Each row is where one point has got to under a steady rotation. How many steps took it there?
The counts run from 0 to 755.
[-25.0 -14.0  -9.8  -1.5 -11.1  -2.1  -3.3  -1.7  -2.8  18.5 -26.2   0.0
   9.8 -15.8   1.7   6.3   5.0  19.1 -16.3  17.6  53.2 -15.1  15.3  10.5
  -3.9  28.6 -14.1 -19.6  -7.8  14.7  -8.9  -6.5   4.5   1.2] => 625
[ -1.3 -37.1 -29.7  15.1  -8.8  -8.9  10.4   3.0   3.5   5.4 -18.5  10.0
  12.9  21.0  -7.9  13.0  -2.7 -17.5 -19.8 -11.9  -8.5   6.9  -2.5   3.5
  -7.6  21.8 -44.5  21.3 -14.9   2.0 -17.9  24.5  -6.8   1.8] => 185
[ -2.9  -4.5 -12.7   9.9 -20.3   6.8 -27.0  -5.0  10.9  -3.2 -10.6  -1.0
  25.4 -16.7  -1.3   3.9  -3.1  16.5 -16.0  49.3  -9.2 -12.6  -8.0 -24.4
  -0.8  14.1 -10.5  29.6  -5.9  20.7   2.7 -26.1   4.9 -10.3] => 627
[ 10.4  24.8   2.9   9.6   3.5 -12.4   7.9  20.3   8.6  -6.5  -6.9 -14.2
 -16.7  -6.9  10.8 -18.9  23.3  11.2  24.1  -2.0  14.3 -35.8 -10.7   9.6
 -12.5  20.5  -5.5  -5.0 -15.6  25.8  26.5 -23.6 -13.4  -8.5] => 336
[  4.8 -23.7 -26.6  24.5   1.5   0.0  -5.2  11.0  -5.0 -12.0 -15.3  -2.2
  28.9 -17.8 -10.0 -10.2   3.5   7.3 -18.2  36.4   7.4 -25.3   7.7   2.1
 -18.2  24.4  -3.5  12.8   6.7  -3.4 -12.4  -2.5   0.4 -24.5] => 146
[ 10.8  -5.5 -17.3 -16.9   0.9  -8.5   2.2  14.7 -19.3   6.3   1.0 -10.5
   5.5 -11.6 -23.3  20.2 -39.4 -38.3 -27.8  -9.8 -19.0  24.9  -4.1  -9.0
  16.0  -3.7  -8.2   1.2   6.8 -10.9 -10.4   2.4 -24.4  19.5] => 407
[  1.5  15.2 -13.9 -19.1   2.6  -2.1  17.4  25.2 -15.8  -6.5   9.4  -4.7
 -16.6 -11.1 -33.3 -25.6  -5.9 -10.8  13.0 -16.4   6.6  11.6 -29.7  11.6
  11.3  17.9  22.8  23.4  11.4  -9.2  -9.7 -14.1 -19.8   5.9] => 271
[ -1.4  14.0  40.6 -16.2  13.9 -10.3 -15.5  11.8   3.8 -13.9  17.4   1.8
   0.6  -9.7  13.1   4.2   2.8  11.4   2.4  21.1 -10.5 -41.5   9.8  -4.9
   7.2   7.8   8.7 -19.8  -9.1 -11.1   5.3 -23.8  -7.4 -36.0] => 738
[-37.6 -14.9   9.8 -15.1  16.4  10.4   3.4 -10.7 -11.8   1.9  -9.8  -1.3
 -19.9  -0.5  32.0   4.5   5.6  26.4 -27.3   2.9  13.6 -12.1  11.7   9.9
   1.9  16.5  19.5 -36.2   2.6  -7.1 -10.0   7.3  -8.4 -16.8] => 602
[ 15.4  -1.3 -32.8  16.8   4.7 -26.8  -4.1   5.7  -2.8 -33.1 -26.6 -14.9
   9.5 -15.8  -6.5 -16.3 -17.6  -0.7 -16.7  23.1  -8.7  -2.9   0.2   7.6
   3.1  30.5   5.4  18.4  14.8   3.5  -3.1  -9.5  -5.1  12.4] => 729
[ 34.4  17.4   2.9   1.9  25.1 -30.2   9.4  24.4 -19.7  -8.3  16.7  -8.8
 -16.7 -11.6 -19.4 -11.0 -17.8 -13.4  16.5  -9.8  -8.5  -7.2   8.2  22.6
   4.7  -4.4  26.8  -4.3  22.3 -10.0   7.8 -10.4  -7.8   0.2] => 495
[  9.4   6.9  28.3   1.0   1.6   7.2 -20.0   3.0  -9.4 -13.2  27.6  -6.4
  12.1 -10.1  -0.7 -18.7   7.1   5.7  27.9  37.9  -7.3 -15.5   4.5  -6.6
  -5.5  -6.3  29.8  13.6  12.9 -19.2  14.7  -7.3   6.5 -40.6] => 12
[ -5.9  -8.5  36.5 -21.8  20.5  -9.3   2.1 -20.0   7.6  -9.6  13.3  26.6
 -25.1  16.9  14.2  17.3  -9.7   3.7 -17.1  -8.7 -34.6   7.7  17.5  -9.6
  15.9  -6.7   3.2 -16.5  -4.1  -9.5 -13.5  10.8  -2.0   2.2] => 699
[ -9.1  -2.0 -25.9  -5.7   5.5 -16.6  17.0   0.5   1.0   9.0 -20.5   7.4
  -0.3   5.7   0.2  24.7 -13.2 -12.9 -42.7 -31.2 -13.2  18.2  -7.1  -3.0
  11.1  10.6 -24.5 -20.9  -0.8   3.6 -17.0   8.7  -8.7  33.5] => 464
[ 21.3   9.1  -9.9  18.4  23.3 -25.5  10.7  32.5 -12.1  19.1  34.1  12.4
 -16.9  24.3 -13.7   4.1  -2.2   4.9  14.2 -20.8  -3.1 -14.0   2.0  20.6
 -10.8  -3.8 -18.9  21.1  -2.9  12.8   1.2  -6.9  12.2   0.2] => 719
[ -2.4   1.4  20.6  19.8   9.9  -5.2   4.9 -22.3   3.5   5.8  -4.5  25.2
 -12.4   0.1  18.8  -6.9  32.1  34.7  16.0   7.8  18.1 -12.3  25.8  15.1
 -16.3   2.2  13.1 -25.2   6.0   8.7   0.6   9.4  24.0  -6.7] => 579
[-16.5 -28.6  -6.5  25.6 -18.1  25.4  -0.7 -10.6 -19.2  24.7 -26.7  -2.8
 -10.1 -24.7   5.4  16.4   9.7  10.2 -11.3  18.6  26.4  -4.0  30.0   1.3
  -6.2  -0.7  10.5  -8.3   7.9  26.0   9.1 -10.0   2.3   1.6] => 725
[ -2.6  20.0  13.8   0.4  26.4  -4.6  -9.8 -13.7 -14.1 -17.8   5.4 -19.4
 -39.8   4.2  33.8   2.9 -15.4  19.2  -5.6  10.6 -26.0  -8.6   5.7   0.1
  18.0  -5.6  25.3  12.7   8.2  25.4  10.1 -32.3  -0.1   6.4] => 740
[ 18.0   8.0  14.3  16.7   6.2 -23.8  10.5  -1.9  27.4  -7.2  -5.1  28.8
   1.4  22.7  -3.2   2.9  19.0  -4.6  17.7 -20.3 -21.8 -27.3   1.9   5.5
 -23.8   1.4 -28.1 -17.3 -19.5  -0.5  -5.8  20.3   6.2  -6.1] => 577
[-13.3 -13.4  -7.1  -8.3  -4.8 -10.1  12.3 -14.3   4.5 -24.5 -22.3 -15.6
  16.7  22.3   9.1 -12.8  -2.5 -31.0  -5.1 -22.3  -8.8  20.8 -20.4   3.1
  -3.8  19.4 -10.0   4.4   1.8 -17.7 -14.1  30.6 -22.5  -0.1] => 409
[ 15.2  29.3   7.0  10.6  25.1 -11.8  -4.4  17.3 -10.2   3.3  15.4 -35.1
 -12.8   2.0  20.0   5.6 -12.0  -7.4  18.2  -6.6  -8.4 -29.6 -11.6   4.4
  -7.4   0.1  -6.9   4.4  -3.1  21.8  28.6 -35.8  -4.4  -9.3] => 639
[  6.8   5.4 -20.7  -6.5 -34.3   6.6   6.6  24.9   1.1  -0.5 -17.4  -4.0
  -3.9 -39.8 -27.4 -18.2  14.5  -8.8   5.8   5.6  14.0 -15.6  -8.5  -4.2
   1.6  22.6   7.5   2.2  -4.5   3.6   2.0 -19.2 -23.9  13.7] => 671
[-12.8 -19.2  14.7  26.8  -2.7   7.8 -12.1 -24.6  12.5  13.2  -9.3  15.9
  10.9  14.0  25.8  28.4  17.4  13.6  -7.2  15.7  -9.6 -13.3  19.1 -12.2
 -13.7  -9.0 -31.3  -5.6 -13.7  22.5   9.9   8.4  21.2  -6.7] => 723
[ 12.0  -6.6  -0.3   0.4 -14.7   7.8   8.8   8.0 -16.9  -1.0 -13.0 -10.1
  16.0 -38.6 -27.8 -14.9   4.3 -30.4   8.9   2.4  21.2  -7.3  10.0   6.4
 -12.8  -5.6  22.4 -29.9  23.2 -29.4   0.3   1.2 -19.1 -12.1] => 591
[  7.6   3.9   3.7  -6.1  17.6 -11.8  19.9  15.2  -3.3  20.3  23.4  27.5
 -35.5   9.9 -23.2  23.2  -9.0  -6.1  -2.9 -29.8 -22.4 -11.0  -1.8   6.4
   4.2  -3.6 -24.9  -6.0 -18.1  17.7  -9.6  -6.1  -1.8   8.8] => 519
[ 11.6   1.6 -30.9 -19.0  -2.0  -7.1   0.2  18.7  -0.2   7.7  12.7  -6.1
  -4.9 -10.9 -28.9  11.4 -15.5 -28.9 -19.7  -6.1 -18.1  23.2 -27.4 -26.6
  17.5  -4.8 -22.2  25.8  -4.6  -0.4   0.4  -7.5 -12.2  12.1] => 127
[ 20.6  -4.8 -17.5   2.7  -9.4  -9.6  -2.9  19.7   3.2 -26.3   3.0  17.3
 -20.0 -18.9 -10.6 -20.0  19.5  17.3   1.3  25.5 -10.6  13.3 -10.5 -31.7
  12.4   1.5  19.9  43.4  -8.7   6.2  18.6 -13.8  -8.4  -0.2] => 572
[ 17.9  36.6   9.5  -0.1  23.0 -26.7 -12.8  12.1   8.7 -19.7  -3.5  -4.8
  -1.9 -24.8   5.5 -16.8   8.8  11.9   1.5   9.1   8.6 -36.9   3.6   8.6
  -9.3  14.2  12.8 -37.4   3.0  10.6   1.5 -15.3   3.5  -2.3] => 537
[-29.8  -3.1  26.0  -4.2   3.7  32.3  -1.2 -31.3  -6.4   8.3   2.3   6.0
   4.3  11.0  26.4  26.8  -1.5  -2.3 -14.3   0.4 -31.3  -7.3   1.8 -25.0
  -8.2  -7.4   1.1 -29.0  -4.8   4.9 -21.0   7.3   0.2  -7.7] => 20
[ -7.4   1.7 -13.2   0.4  13.3   0.7   1.5 -12.7 -19.9  22.8  -8.8 -29.8
  -1.4  25.7  25.2  24.4 -14.7 -26.3 -11.3 -30.4   0.0  23.5  -9.5   2.2
   2.3 -13.9 -19.8   6.5   6.9   7.5  12.1   7.2  -1.8  24.6] => 263
[ -0.2   3.9  23.6   8.0  13.1 -13.3   3.1  -4.0   8.9  -5.2   7.5  23.8
  -9.1  19.5   1.0  12.5 -21.3  15.6   8.1  21.5 -29.3 -27.8  14.1  22.9
   5.6  19.4 -14.2  19.7  -1.8  35.7 -21.2 -27.4   9.3  -2.8] => 339
[-23.2  -6.6 -41.0  -1.1  -1.6  17.0   1.8  16.5 -21.8  17.5  -7.8 -33.7
   3.2  -5.0  19.9   4.2  11.7   1.5 -22.5  -9.6  17.9 -15.4 -30.5 -11.4
 -12.8  20.2 -21.1   9.1 -13.1   3.0   7.8 -10.8 -10.4 -16.9] => 224
[ -6.0   4.9   5.8  11.5   1.1  12.8  24.1   3.7  -7.1  26.7  -9.6  13.8
 -26.1 -12.6  -8.8   3.0  23.8   8.6   9.5 -16.2  23.6 -29.0  16.2  20.5
 -18.6   1.9   4.9 -39.2  -5.7  16.9  -5.4  -8.9  -2.1   4.8] => 479
[-10.5 -11.8  33.8 -25.0 -21.9  -8.3  -3.2 -15.1  20.4 -19.4 -23.8  -8.1
  16.2 -12.0  -0.5 -10.4  10.8 -17.2   1.5   6.4  23.3   9.5  12.4 -10.2
  11.2  11.5   9.5 -25.9   4.4 -30.5  -1.8  21.1 -18.7  -6.1] => 210
[-20.8  21.4 -22.5 -28.2  -0.5 -13.7 -13.8   8.9  -7.9   5.5  -4.1 -22.1
  18.1  -6.2  -1.1  -5.6 -24.0 -10.9 -23.0   4.3  21.3   8.0 -30.9   6.3
   9.1  27.4  -2.9  10.7  10.1  -7.6 -23.4 -12.8  -4.1   9.9] => 25
